In the rows, 128 means zero.
The rows of R fall into 4 groups, and each row is roughly a mix of its group's hidden directions.
R, 97 rows:
113 180 127 103 108 76 137 117 140 117

138 138 175 148 111 112 93 107 143 84

146 100 92 148 152 71 139 111 128 133

150 120 102 98 129 133 152 64 122 114

68 149 155 108 114 133 134 141 138 91

148 170 116 188 106 114 120 112 115 127

97 112 91 137 185 118 109 143 116 150

166 167 97 149 106 88 115 134 144 113

122 96 79 107 157 105 143 151 112 157

105 135 176 168 110 146 116 134 122 85

162 159 149 170 140 122 145 139 83 112

91 104 106 102 144 102 96 95 126 97

79 142 126 131 132 97 108 91 165 148

115 136 112 174 118 117 72 132 95 132

122 141 126 121 98 155 83 105 140 77

111 114 94 115 86 131 107 87 127 91

84 104 103 153 161 126 142 155 93 136

151 96 127 149 139 157 110 174 139 168

176 109 122 136 135 95 106 151 160 163

128 129 159 100 121 198 109 132 121 121

160 114 94 89 79 133 127 135 129 101

113 161 117 72 118 161 134 145 129 160

80 159 122 164 137 124 96 123 99 105

144 135 171 141 102 109 97 107 143 81

193 135 110 118 131 108 156 124 162 130

85 132 101 134 161 149 79 112 127 111

108 143 174 100 126 149 101 114 115 82

119 93 93 104 156 90 153 138 113 157

119 143 144 138 99 199 137 147 130 139

152 112 106 170 127 123 82 124 97 159

78 118 145 159 152 149 93 121 97 122

84 120 126 168 126 168 156 128 98 110

134 151 94 168 111 104 86 129 94 137

114 151 131 153 138 114 116 128 173 185

82 94 130 73 139 123 123 110 145 115

80 96 146 109 152 146 113 86 119 117

81 116 146 85 149 97 131 106 129 101

171 117 144 118 147 149 156 180 106 131

128 143 91 161 80 130 100 91 136 125

126 171 100 161 101 94 94 135 115 113

137 135 105 112 139 53 131 108 136 126

118 136 78 116 134 91 169 95 117 131

106 118 142 120 151 104 184 119 119 173

119 159 168 139 88 174 130 125 137 105

112 80 144 132 155 164 117 116 97 161

160 119 154 118 152 142 158 165 86 107

125 151 178 138 102 152 98 166 147 127

147 122 88 103 74 119 128 134 128 89

123 117 156 158 113 173 135 96 117 85

118 94 107 71 103 128 130 126 129 89

84 157 167 103 131 126 100 148 113 100

138 124 118 108 145 121 105 181 142 179

159 117 123 146 114 176 131 156 151 171

104 85 164 125 168 168 131 117 128 131

176 161 135 156 129 116 151 173 120 142

86 133 140 97 110 132 137 70 134 108

91 102 154 97 154 165 159 119 113 139

112 153 154 161 138 148 77 113 140 96

95 77 161 131 129 160 98 135 115 142

132 92 102 104 145 85 162 142 116 157

153 165 144 184 145 127 132 140 125 163

139 185 96 145 151 105 150 109 124 105

161 125 130 93 129 114 160 187 133 127

98 125 150 145 119 194 135 131 106 107

92 165 123 163 101 101 163 119 126 107

91 142 115 120 107 86 115 86 133 94

126 134 165 110 117 192 104 153 129 132

123 103 129 91 116 85 178 108 122 141

95 130 110 89 111 85 124 121 172 127

96 97 142 100 159 149 119 129 162 167

130 164 115 89 133 122 190 118 137 120

90 162 125 168 132 114 91 128 116 94

118 185 90 122 100 100 141 130 104 125

87 151 145 179 108 118 149 128 118 96

71 152 123 106 95 130 131 137 88 136

129 167 144 162 121 184 98 133 136 119

93 80 170 106 127 163 126 137 129 136

160 162 154 168 112 170 117 151 137 129

148 97 68 106 128 118 105 158 119 117

141 108 67 91 118 140 145 154 116 143

110 136 82 134 140 71 157 131 122 146

185 134 121 147 117 149 145 175 120 144

128 118 145 104 149 139 87 183 128 158

141 147 113 185 148 110 86 119 127 106

78 128 150 144 159 128 107 81 135 144

142 105 139 81 78 128 142 152 145 150

84 109 109 90 130 108 120 83 128 104

110 120 145 175 137 96 107 180 129 134

138 152 145 160 123 156 73 131 139 94

119 100 100 95 139 103 174 132 115 165

150 134 146 178 154 167 125 136 112 163

112 111 166 107 162 154 159 121 162 102

121 154 124 143 80 97 91 153 143 102

84 158 89 123 119 125 175 121 110 137

138 91 121 100 117 67 122 114 128 99

83 119 155 143 165 140 107 85 126 143

123 165 187 158 115 150 134 106 141 123
In each list below, two rows fit none of the groups, and each other row fits one group, some only roughly. Which are they? Name them in the order they come.
    J_466: 133 161 163 180 120 141 121 99 100 112
    J_813: 158 109 134 182 136 120 80 131 146 114
    J_756: 120 105 154 114 135 185 116 108 103 94
    J_636: 135 136 169 123 86 149 96 92 142 103
    J_169: 78 148 155 136 155 90 121 93 127 126
    J_420: 128 120 115 131 121 205 151 118 115 137
    J_167: 140 113 141 134 131 140 136 68 115 77
    J_940: 168 118 126 163 110 107 80 149 152 119
    J_591: 139 154 107 112 107 101 159 72 139 113
    J_989: 170 127 95 103 119 123 161 120 110 173
    J_385: 69 141 138 112 140 149 126 78 133 123

J_466 J_636
    J_524: 135 113 112 95 119 132 131 165 178 167
    J_85: 156 148 112 139 97 87 139 145 167 160
    J_913: 162 169 117 157 140 82 126 105 128 104
    J_833: 118 92 108 107 139 80 101 115 123 89
    J_358: 167 130 109 146 95 150 131 127 87 88
    J_950: 123 104 105 146 167 66 118 139 117 132
    J_5: 85 107 116 115 173 99 149 114 115 158
    J_874: 86 127 129 154 188 119 117 135 119 156
    J_102: 158 94 90 100 168 108 125 111 122 151
    J_227: 99 105 142 87 139 112 137 111 105 76
    J_661: 86 170 119 122 112 136 115 163 87 137
    J_898: 117 158 153 181 88 140 136 150 148 127
    J_720: 114 99 167 165 142 153 95 161 115 115

J_913 J_661
    J_759: 156 152 114 124 90 123 159 76 148 120
    J_172: 96 178 113 127 108 80 152 133 134 129
    J_425: 116 166 98 96 107 122 166 88 127 120
    J_802: 167 90 134 120 170 149 152 112 144 156
    J_462: 115 85 174 142 158 147 110 132 156 107
    J_42: 167 98 102 124 121 87 97 150 130 99
    J_160: 167 140 159 124 94 178 131 111 151 126
    J_496: 183 82 127 122 140 140 141 118 141 164
    J_889: 152 112 110 110 120 190 153 94 128 133
    J_131: 104 81 107 98 148 122 148 135 83 139
    J_61: 143 119 138 93 137 126 185 131 169 149
    J_906: 165 140 93 164 80 147 117 122 114 116

J_131 J_61
    J_347: 171 116 102 149 95 170 121 129 100 111
    J_118: 99 155 130 123 133 56 122 132 126 112
    J_954: 128 142 88 176 178 123 111 122 115 125
    J_341: 109 137 117 162 124 58 145 139 137 130
    J_129: 171 99 129 142 128 188 130 126 137 152
    J_249: 101 146 164 126 133 111 86 87 157 114
    J_801: 154 83 145 168 149 145 86 125 127 137
    J_643: 142 172 85 162 129 102 121 114 96 134
    J_329: 182 100 97 119 144 112 124 119 151 162
    J_78: 91 181 122 127 104 93 152 114 129 109
    J_293: 97 163 133 97 78 114 141 149 130 102
    J_163: 136 109 110 73 102 113 145 144 122 85
    J_211: 114 100 148 105 128 66 147 97 132 118

J_954 J_249
    J_146: 172 80 132 122 157 148 143 116 135 162
    J_121: 77 131 150 108 157 89 117 110 155 137
    J_457: 131 75 146 105 119 156 123 133 105 173
    J_984: 87 129 112 108 145 147 173 114 117 171
    J_514: 140 149 169 168 84 148 125 138 154 117
    J_618: 99 105 121 126 118 172 132 103 103 80
    J_56: 151 92 166 156 129 172 105 121 128 104
    J_821: 92 185 108 120 98 106 137 136 113 107
    J_284: 125 121 118 161 122 163 109 85 86 102
    J_427: 75 168 116 93 129 101 146 140 116 136
    J_949: 145 148 114 104 108 149 142 164 153 180
    J_533: 130 132 136 137 117 170 119 183 141 170
    J_685: 162 106 126 161 105 133 140 164 78 124

J_618 J_685
    J_330: 142 151 142 91 120 119 121 72 128 88
    J_525: 135 157 151 115 92 149 136 80 138 91
    J_561: 84 176 127 101 122 119 156 126 126 93
    J_3: 122 117 97 84 94 103 126 139 175 132
    J_936: 117 119 125 113 169 130 117 155 156 186
    J_309: 134 93 135 70 135 133 151 160 118 100
    J_168: 128 69 157 118 158 162 128 123 127 154
    J_376: 111 166 76 153 100 110 114 112 105 135
    J_476: 81 129 126 102 135 150 161 109 88 153
    J_962: 105 184 110 119 96 100 136 139 132 96
    J_560: 178 77 131 139 132 136 110 129 131 167
    J_563: 100 93 130 122 120 164 106 85 106 98

J_936 J_376
    J_986: 186 123 126 152 106 116 129 129 171 154
    J_974: 185 116 109 168 134 111 93 126 139 139
    J_714: 151 111 124 185 145 123 75 125 126 128
    J_808: 127 125 132 125 112 116 72 104 139 74
    J_754: 115 136 130 86 65 116 138 157 131 135
    J_995: 82 138 153 157 160 143 114 119 137 85
    J_675: 80 163 169 139 120 159 113 136 106 121
    J_945: 69 148 138 125 141 158 134 83 133 130
    J_630: 77 124 153 155 134 142 129 127 96 84
    J_206: 166 70 142 116 118 138 118 136 157 156
    J_430: 101 144 119 138 180 147 151 97 90 132
    J_359: 139 174 117 142 115 79 134 142 165 147
    J_820: 104 113 150 140 190 107 139 150 105 148

J_675 J_820
    J_332: 105 167 138 143 93 115 157 94 128 91
    J_154: 81 124 165 119 177 116 127 99 119 125
    J_926: 104 138 162 144 139 140 81 111 100 89
    J_98: 179 129 95 151 101 98 102 136 122 151
    J_764: 179 126 126 169 146 137 86 107 139 119
    J_493: 83 166 162 146 103 145 133 146 121 98
    J_635: 103 99 139 153 169 160 113 108 91 143
    J_994: 169 134 93 172 143 113 98 115 108 146
    J_617: 158 120 131 148 191 136 147 93 131 126
    J_314: 159 123 138 143 110 108 77 136 138 79
    J_647: 140 99 93 86 148 168 138 111 113 152
    J_864: 100 145 125 156 173 159 138 142 120 172

J_926 J_764
    J_340: 116 143 145 100 79 144 136 81 136 101
    J_893: 133 149 102 130 129 113 133 177 142 184
    J_915: 115 162 165 164 165 98 136 111 105 130
    J_202: 167 105 103 141 153 95 106 141 112 168
    J_614: 75 108 146 111 160 131 111 98 151 152
    J_88: 130 172 113 156 111 93 94 159 149 135
    J_787: 98 125 150 137 170 140 118 128 158 180
    J_537: 77 126 157 126 153 100 142 83 126 138
    J_664: 101 140 103 94 151 133 129 174 117 168
    J_742: 67 149 133 129 128 166 141 150 100 119
    J_289: 147 104 144 152 127 154 125 76 126 84

J_202 J_88
    J_743: 169 104 129 130 181 142 159 106 144 142
    J_64: 136 70 135 106 161 119 100 124 135 163
    J_966: 142 124 112 91 109 126 84 119 151 79
    J_278: 133 157 151 138 83 149 141 88 135 92
    J_873: 135 133 74 129 128 87 162 124 135 163
    J_931: 130 162 111 179 101 116 113 115 154 162
    J_847: 129 130 169 174 156 107 85 128 138 116
    J_353: 85 106 161 92 174 116 139 128 132 128
    J_955: 134 67 164 117 130 149 117 146 159 138
    J_709: 116 104 142 126 157 71 88 136 119 107

J_64 J_966
    J_338: 125 165 148 96 93 176 132 106 127 109
    J_55: 172 107 126 94 90 119 122 100 158 145
    J_276: 115 151 120 75 101 129 178 131 118 143
    J_891: 159 107 113 90 124 140 140 184 146 144
    J_190: 167 96 144 103 94 122 127 152 172 133
    J_578: 120 143 119 167 174 158 117 161 121 160
    J_155: 189 93 127 148 128 123 101 134 155 144
    J_963: 128 132 170 140 146 148 116 189 125 152
    J_95: 84 176 107 141 113 116 115 128 88 119
    J_135: 125 159 155 106 108 101 116 86 136 84
    J_352: 161 124 173 95 126 148 82 128 143 115
    J_444: 163 116 120 109 107 124 184 154 122 161
    J_861: 156 88 110 91 168 103 110 106 121 130
    J_993: 86 132 153 161 165 141 103 119 128 91

J_55 J_963
    J_789: 141 107 147 173 116 180 120 159 136 143
    J_544: 84 134 176 130 131 143 99 162 114 106
    J_638: 155 126 113 173 112 183 110 117 107 135
    J_526: 94 124 116 150 137 185 105 161 109 139
    J_612: 115 119 96 84 93 100 121 135 168 117
    J_438: 142 113 158 163 133 120 90 180 141 140
    J_101: 151 113 132 166 131 188 111 121 105 148
    J_739: 166 108 112 128 141 79 126 81 136 113
    J_139: 138 158 105 115 65 97 124 150 136 124
    J_207: 109 116 140 98 103 102 117 80 136 85
    J_747: 94 169 118 146 102 102 99 140 129 89
    J_20: 133 130 120 154 105 149 114 93 87 79
    J_87: 150 140 107 163 105 93 147 149 160 163
    J_565: 84 159 163 139 169 122 140 112 146 150

J_526 J_565
    J_777: 139 129 146 178 172 108 112 161 127 150
    J_698: 105 127 108 149 169 122 68 132 124 107
    J_875: 165 148 89 112 115 115 157 117 107 170
    J_914: 157 67 144 134 140 152 111 129 129 163
    J_91: 92 119 154 126 141 158 116 124 88 80
    J_835: 171 97 126 91 97 128 146 139 133 167
    J_815: 89 69 149 106 121 151 147 120 120 119
    J_243: 96 128 164 93 148 158 107 131 102 94
    J_342: 81 135 147 120 164 92 118 100 153 145
    J_84: 110 151 167 136 102 156 83 110 121 98
    J_296: 171 71 138 121 132 147 133 121 141 164
    J_68: 63 131 150 124 99 135 103 149 115 112
    J_395: 115 182 119 158 148 109 123 121 138 82

J_815 J_84
    J_418: 125 114 162 152 165 76 150 132 124 154
    J_819: 151 122 119 140 127 76 139 76 133 99
    J_594: 156 106 108 79 109 123 146 172 140 111
    J_229: 118 94 133 138 160 144 102 181 123 160
    J_336: 163 83 97 120 171 118 121 124 123 157
    J_362: 105 104 159 101 174 142 135 145 147 164
    J_484: 94 110 157 147 136 177 123 141 96 99
    J_416: 155 97 83 145 155 95 139 135 132 161
    J_475: 131 138 109 128 80 82 112 143 134 86
    J_287: 149 117 162 150 143 75 160 141 126 156
    J_185: 83 178 111 146 117 114 113 132 94 112
    J_849: 143 161 124 146 98 130 72 146 130 95
    J_865: 122 186 101 150 111 92 115 132 125 101

J_475 J_849
    J_794: 182 101 119 134 173 135 145 108 148 145
    J_547: 153 80 126 164 157 113 105 158 131 146
    J_319: 130 176 106 101 86 98 152 139 137 116
    J_749: 149 110 122 157 126 188 115 138 131 168
    J_272: 155 138 167 181 151 113 107 155 133 131
    J_204: 89 123 124 114 95 104 185 119 125 146
    J_824: 102 159 86 95 131 103 166 112 121 145
    J_923: 81 132 124 127 166 144 158 119 118 174
    J_536: 142 128 159 168 162 168 126 116 92 144
    J_489: 176 150 116 142 95 137 110 147 88 105
    J_922: 116 124 171 177 106 169 124 139 128 106

J_204 J_489
